Rows are one point carried round by a steady rotation, each followed by how many ticks it has turned.
The counts run from 0 to 532.
[125 141 105 122 129 164 112 151 146 141 118 150 154 121 140 109 122 138
  91 120 144 101 127 122 156 116 170 134 137 153 123 155 150  84 108 110
  96  98 137 137 234 103  92 154] | 366
[135 158  92 148  51 152 129 104  86 133 134 161 139 110 104 110 133 137
  87 128 161 137 120 143 128  96 202 111 145 154 174 145 137  83 134 146
 141 106 130 149 148 114 138 141] | 496
[117 147  87 112  86 159 101 140 118 147 132 182 152 120 143 120 117 128
  89 130 145 113 156 117 144 116 199 125 107 179 126 153 133 104 132 136
 106 115 127 146 173 108 116 156] | 443
[130 155  73 117  50 145 107 112 111 145 131 172 122 135 138 110 130 141
  91 136 151 135 131 118 128  78 207 104 140 165 155 143 125  83 152 136
 139  91 122 156 143 105 143 161] | 491
[108 145  92 128 108 131  98 113  94 147 180 151 144 116 109 155 146 140
  76 126 132 137 148  91 109  98 163  96 114 177 133  90 120 109 171 138
 147 101 130 164 174 151 135 187] | 517
[ 98 137  89 105 124 141 123 123 103 128 163 135 139 106 147 122 157 131
  84 126 134  96 124 110 161 122 139 128 103 179 118 154 153 101 168 158
  95 137 149 164 202 128  98 151] | 392
[117 149 131 125 152 139 121 139 141 125 162 129 156 115 108 137 156 159
  76 132 132 110 121 101 122 123 132 142 132 157 110 107 157 102 124 107
 107 103 169 155 221 144 104 179] | 317
[122 125  90 112  89 158 109 140 108 144 109 150 140 114 164 140  96 144
  76 124 140  93 110 114 166 102 171 153 149 144 160 164 156  92 134 142
 101 127 121 142 205 111  93 184] | 411
[144 127 103 130 108 145 113 128 141 125 143 132 138 134 137 122 125 164
  73  99 152 113 108 119 138 111 149 174 155 135 120 114 158  78 109 103
  94 101 167 128 221 121 109 171] | 9
[111 144  66 110  68 159 117 125 115 144 157 168 143 112 142 135 121 142
  92 125 143 112 146 105 132 107 169  96 108 208 126 154 135 116 160 135
  88 135 125 140 172  95 103 179] | 120
[122 189 125 148 121 129 139 106 109 114 174  97 132 103 103  98 183 149
  94 127 131 155 123 139 119 121 135 118 133 170 112 105 166  88 151 110
 141  68 169 162 193 151 129 163] | 267
[ 99 131  96 116 124 160 122 144 112 138 137 140 150  93 145 118 122 151
  98 135 142  90 148 117 144 134 167 139 103 183 108 154 155 106 142 129
  82 127 146 163 217  89  98 149] | 396
[117 168 124 140 130 133 121 121 118 131 173 139 157 115  74 120 163 134
  97 131 125 141 143 109 100 131 179  99 135 179 116 111 117 103 146 117
 153  97 143 160 189 139 155 178] | 236
[111 151  90 111  67 150 110 126 115 141 143 182 160 127 118 122 131 128
 111 128 131 119 156 106 113 107 212  94 131 176 149 137 100 106 142 139
 130  98 134 158 167  95 137 169] | 484
[120 142  72 104  95 164 120 142 135 131 133 162 142 129 137 128 124 148
 120 115 153 102 121 116 140 106 171 141 132 193 126 158 132  91 138 124
  80 125 136 141 203  79  92 171] | 84
[111 147 133 121 151 147 142 112 134 123 170 101 176  87 100 117 182 156
  99 136 150 105 139 117 126 128 140 134 130 165 124 126 152 101 125 117
 111  99 155 169 207 145 107 161] | 312
[135 123  75 121  88 167 123 139 130 139 138 157 141 120 153 141 110 158
  94 112 159  95 123  98 141 106 160 133 134 182 137 149 141 101 123 131
  79 134 140 131 205  97  95 189] | 86
[133 142  82 117  76 165 133 142 122 130 126 156 117 117 155 126 107 149
 101 121 159  99 121 132 157 115 168 127 130 174 139 181 159  81 125 132
  89 121 133 133 205  90 100 136] | 90
[100 124  90 109 104 148 137 117  87 137 154 139 141  94 130 145 130 135
 106 129 142  86 140 116 145 124 151 112 102 179 132 152 136 108 175 165
 101 156 144 184 185 137  99 177] | 110
[100 142 101 132 114 156 152 120  99 111 131  95 147  86 134 122 133 138
 110 112 153 111 123 147 173 132 141 128 105 189 135 171 166  95 155 152
  89 118 154 176 206 106  97 148] | 66
[136 173  84 130  47 152 110 119 114 137 130 183 123 135 142 116 134 147
  86 133 133 133 133 107 103  75 189  98 130 183 139 133 113  95 146 142
 118 119 118 145 159  99 141 166] | 167
[150 140 112 134 116 142 122 124 148 128 143 112 114 115 145 107 129 162
  94 123 151 121  87 126 150 112 139 160 150 145 127 134 169  81  96 112
  96 108 154 142 215 123 115 166] | 333
[112 149 115 111 137 151 112 139 137 125 161 133 155 119 135 146 137 155
  94 112 136  99 137 106 129 126 140 153 129 161 105 131 154 107 129 117
  82 122 152 147 230 134  85 187] | 358
[133 156 110 120 105 150 140 125  97 125 121 107 123 103 153 110 135 132
  92 121 138  98  95 136 170 110 136 154 138 158 138 162 168  77 138 144
  97 130 158 167 200 121 102 154] | 380
[104 169 101 131  86 134  99 115  96 133 175 172 153 111 112 123 158 140
 105 139 133 142 152 113  83 111 178  86 117 195 123 126 101 109 155 131
 133 105 140 177 176 131 131 162] | 196
[125 154  98 117  64 154 114 124  95 160 116 153 145 111 129 124 128 134
  95 138 145 114 130 123 151  89 189 122 141 149 179 169 136  86 144 157
 111 119 120 156 180  97 126 160] | 454
[121 174  95 131  74 146 111 126 119 141 153 162 151 143 104 114 144 136
  85 135 130 146 140 110 102  99 184  85 133 184 123 131 122 106 132 113
 133 101 127 157 170 111 144 167] | 202
[125 158  77 114  55 150 105 123 112 154 143 178 150 125 125 138 123 153
  83 142 136 122 144  96 101  98 182 108 140 152 149 139 113 110 157 146
 114 125 124 143 163 124 124 203] | 163
[144 133 102 131 115 136 116 134 140 125 152 140 122 120 140 110 136 176
  93 111 151 128 110 112 145 110 160 160 152 157 114 122 157  73 106  99
  81  77 164 136 216 118 123 151] | 8
[140 159  71 125  55 160 115 106 105 146 130 147 122 130 162 107 124 143
  99 129 140 121 113 119 148 101 175 127 137 171 154 154 137  73 149 140
 101 127 126 139 163 112 126 170] | 132
[135 128  88 112 104 161 139 119 109 121 131 109 125  99 148 135 115 166
  90 128 149 111 107 118 177 117 138 150 146 144 149 163 163  82 127 136
 103 117 153 162 214 123  94 167] | 57
[133 162 139 140 133 132 147  95 104 115 167  89 124  96 132 111 168 163
  86 119 138 122  95 136 130 120 130 147 137 146 122 112 157  67 132 119
 120 100 150 162 209 160 110 179] | 304
[109 126 125 123 162 134 146 122  98 109 159 112 152  80 109 135 131 142
  95 114 153 100 137 124 159 129 141 151 119 154 134 135 150  72 127 131
 107 113 161 171 222 134  88 169] | 28
[143 166 122 136 115 134 127 107 124 121 143 110 139  98 117 118 152 154
  79 124 147 121  92 142 145 104 137 148 162 136 152 123 160  74 121 108
 123  94 158 153 217 157 110 165] | 299
[145 162 105 141 102 144 119 124 149 121 169 145 147 139 129 110 150 169
  97 108 143 127 106 108 110 103 166 142 144 156 106 101 132  78 108  87
 106  83 152 131 203 131 128 164] | 285
[110 134 124 105 122 155 135 125  94 136 146 120 158  88 116 135 142 125
  87 133 139  90 123 131 169 125 165 143 109 171 136 163 155 105 144 139
  91 136 144 183 211 123  90 148] | 389
[137 149  72 119  41 143 108 109  90 135 138 170 129 113 135 131 129 155
  78 133 130 135 117 120 131  90 171 120 157 158 174 129 128  75 146 137
 139 111 131 149 152 122 125 164] | 493
[137 128  88 114 116 146 146 109 102 120 141 107 126 100 152 130 112 153
  82 129 151  84 108 148 173 113 126 147 115 162 147 163 161  81 140 142
  94 130 155 161 195 128  98 158] | 62
[110 140  93  99 110 162 126 152 123 141 136 151 153 123 135 117 125 140
 103 126 146  96 148 117 152 123 183 143 105 190 125 172 128 110 138 139
  92 127 139 156 202  93  93 162] | 402
[117 152 102 127  93 163 141 117  74 142 156 139 148  81 114 124 154 126
 116 133 142 115 151 143 144 109 172  83  96 189 149 158 131 102 163 159
 141 137 123 179 158 124 121 143] | 148
[108 176 126 128  88 137 134  93  68 118 166 109 133 112  95 112 177 141
  79 140 126 155 128 134  98 111 153 100 141 164 131 112 136 101 169 139
 162  96 140 180 156 149 153 150] | 226
[120 132  95 119 107 178 126 145 140 128 134 163 141 107 139 139 111 145
 100 117 153  96 139 107 145 135 184 128 120 185 134 184 146 110 119 132
  68 112 135 145 213  89 101 159] | 83
[119 151 120 133 122 138 122 115 118 105 192 129 141 125 115 108 174 145
  88 127 135 139 124 120  99 108 146 120 128 178  98  92 141  89 133 104
 126  89 155 158 195 160 122 173] | 274
[129 142 102 115 112 155 143 119 105 127 151 114 136  91 139 112 139 136
 100 125 145  99 111 153 161 122 153 137 102 180 132 169 163  74 146 152
  96 129 152 164 201 119 110 142] | 385
[ 89 136  81  95 104 146 115 116  60 152 167 155 163 123 110 152 127 116
  78 125 140 114 148 110 125 119 173  97 106 174 147 126 121 110 160 140
 130 139 127 181 166 136 121 192] | 476
[138 180 115 132  80 143 128  91  78 139 156 114 115 107 123 138 178 142
  86 140 131 142 116 123 118 104 144 106 147 133 166 117 141  86 154 138
 156 102 142 182 156 152 142 174] | 222
[141 172 104 141  62 139 118  99  94 134 144 129 138 112 116 121 154 156
  75 156 136 147 101 129 119  88 164 109 163 119 181 128 124  83 155 140
 168 108 123 172 161 153 146 167] | 217
[144 177  98 152  64 130 108 105 108 133 155 135 122 133 125 109 150 156
  69 138 135 143 103 128 123  80 169 110 168 144 161 123 136  77 141 129
 145  88 138 149 170 142 140 169] | 215
[ 90 138  82 107  77 157 114 121 100 144 157 166 144 125 128 151 137 134
  84 140 133 115 151  97 110 105 166  85  96 163 147 128 104 111 166 144
 112 148 120 166 178 132 107 186] | 157
[133 134  89 114  84 149 130 115  74 140 125 130 123 107 159 134 137 137
  86 136 152  96 117 132 170 115 149 140 125 161 153 157 156  73 165 151
 108 123 138 184 163 122  96 160] | 422
[150 133 115 134 125 154 122 134 130 134 134 102 142 109 128 123 131 162
  83 130 143 101 103 130 159 109 150 158 160 118 152 142 165  70 115 114
 101 103 151 135 228 128 104 170] | 335
[156 177 126 142  93 141 121 140 146 114 138 128 134 126 118 110 147 161
  89 115 137 135 108 138 129  99 164 135 160 150 123 123 146  75 102  97
 117  66 150 129 213 130 133 157] | 290
[ 98 136 109 117 110 156 143 120  88 139 144 139 143  92 112 156 131 129
 107 119 145  81 137 127 152 124 160 114 108 176 156 156 133 111 162 167
 107 142 148 178 187 122  90 166] | 111
[ 95 143  92 124  97 158 169 119  82 127 143 135 133  86 118 136 138 149
 124 133 147 108 129 134 146 124 163 124  98 184 136 169 145  97 163 165
 115 132 121 179 181 108  97 146] | 107
[142 148  98 125  65 134 110 105  85 148 131 150 144 112 121 118 123 145
  83 127 141 130 117 128 122  89 190 116 160 130 188 136 119  78 147 143
 132 101 111 155 156 119 138 170] | 494
[142 164 108 143  96 158  90 126 132 140 173 146 158 136 126 123 140 167
  76 126 127 129 122 109  95  90 165 118 167 133 148  90 127  92 132  92
 126  82 132 130 170 135 132 179] | 246
[107 147 118 139 151 140 150 115 118 121 175 105 139  93 132 120 154 143
 103 115 143 101 111 135 140 128 131 132 109 185  89 138 164  95 148 127
 106 109 175 171 210 126 107 155] | 350
[107 147  85 123  90 167 152 101  82 125 144 114 127 106 145 125 125 146
 102 124 150 105 118 153 167 131 152 124 119 166 145 169 150  88 161 178
 101 128 143 184 189 110  97 138] | 102
[129 122 105 123 116 154 148 105  86 129 147 107 134  88 123 140 123 159
  86 125 153 101 122 135 167 126 139 149 124 160 164 151 165  81 140 147
  95 124 157 171 207 127  87 165] | 63
[133 158 120 137 101 143 139 104 102 116 175  99 128 110 118 118 166 155
  82 134 147 134 103 130 114  97 134 134 147 131 149  97 140  80 157 113
 147  94 158 169 183 164 132 168] | 263
[129 180  90 141  54 153 135  93  97 129 125 126 130 106 124 103 145 146
  91 132 138 138 115 154 118  99 176 104 138 171 162 151 126  91 158 158
 154 105 116 153 150 127 154 150] | 178
[119 139 116 129 129 134  96 156 153 128 148 144 157 127 118 140 132 165
  85 112 151 122 130 101 137 118 159 158 158 144 141 131 136  80 103  93
 108  76 170 130 222 119  98 162] | 5
[117 164  80 136  91 144  99 114 101 146 171 166 156 112 116 141 151 143
  88 130 118 129 150  96  85 103 171  93 124 172 128  99 101 114 167 117
 142 122 132 154 162 139 133 190] | 198
[102 160  96 122 100 123 128 108  69 121 166 145 132  96 117 133 150 134
  97 125 125 141 148 125 122 110 146  93 119 182 145 116 115 109 173 138
 147 115 149 182 154 140 138 168] | 510
[141 184  96 134  66 155 108 111 142 123 155 143 140 130 100  97 156 158
  91 130 139 143 124 132 101  94 165 121 164 153 129 104 126  82 133  97
 137  70 139 135 177 129 133 146] | 249
[132 124 102 116 105 158 155 121 118 129 131 125 137  85 138 126 116 156
  96 123 157  96 111 142 170 110 144 153 134 147 170 168 164  81 123 141
 100  98 152 152 223 118  89 156] | 58
[105 168 108 122  77 160 110 129 120 134 154 162 169 125  98 113 152 138
  94 133 122 136 154 103 103 100 199  92 130 178 139 118 111 113 145 123
 140 102 125 145 163 125 151 170] | 201
[142 138 120 138 135 155 100 139 140 124 153 138 149 139 134 136 141 163
  93 110 135 106 106  80 112 105 154 143 132 159  91 109 157 106 126 100
  92 102 155 142 227 141 111 193] | 322
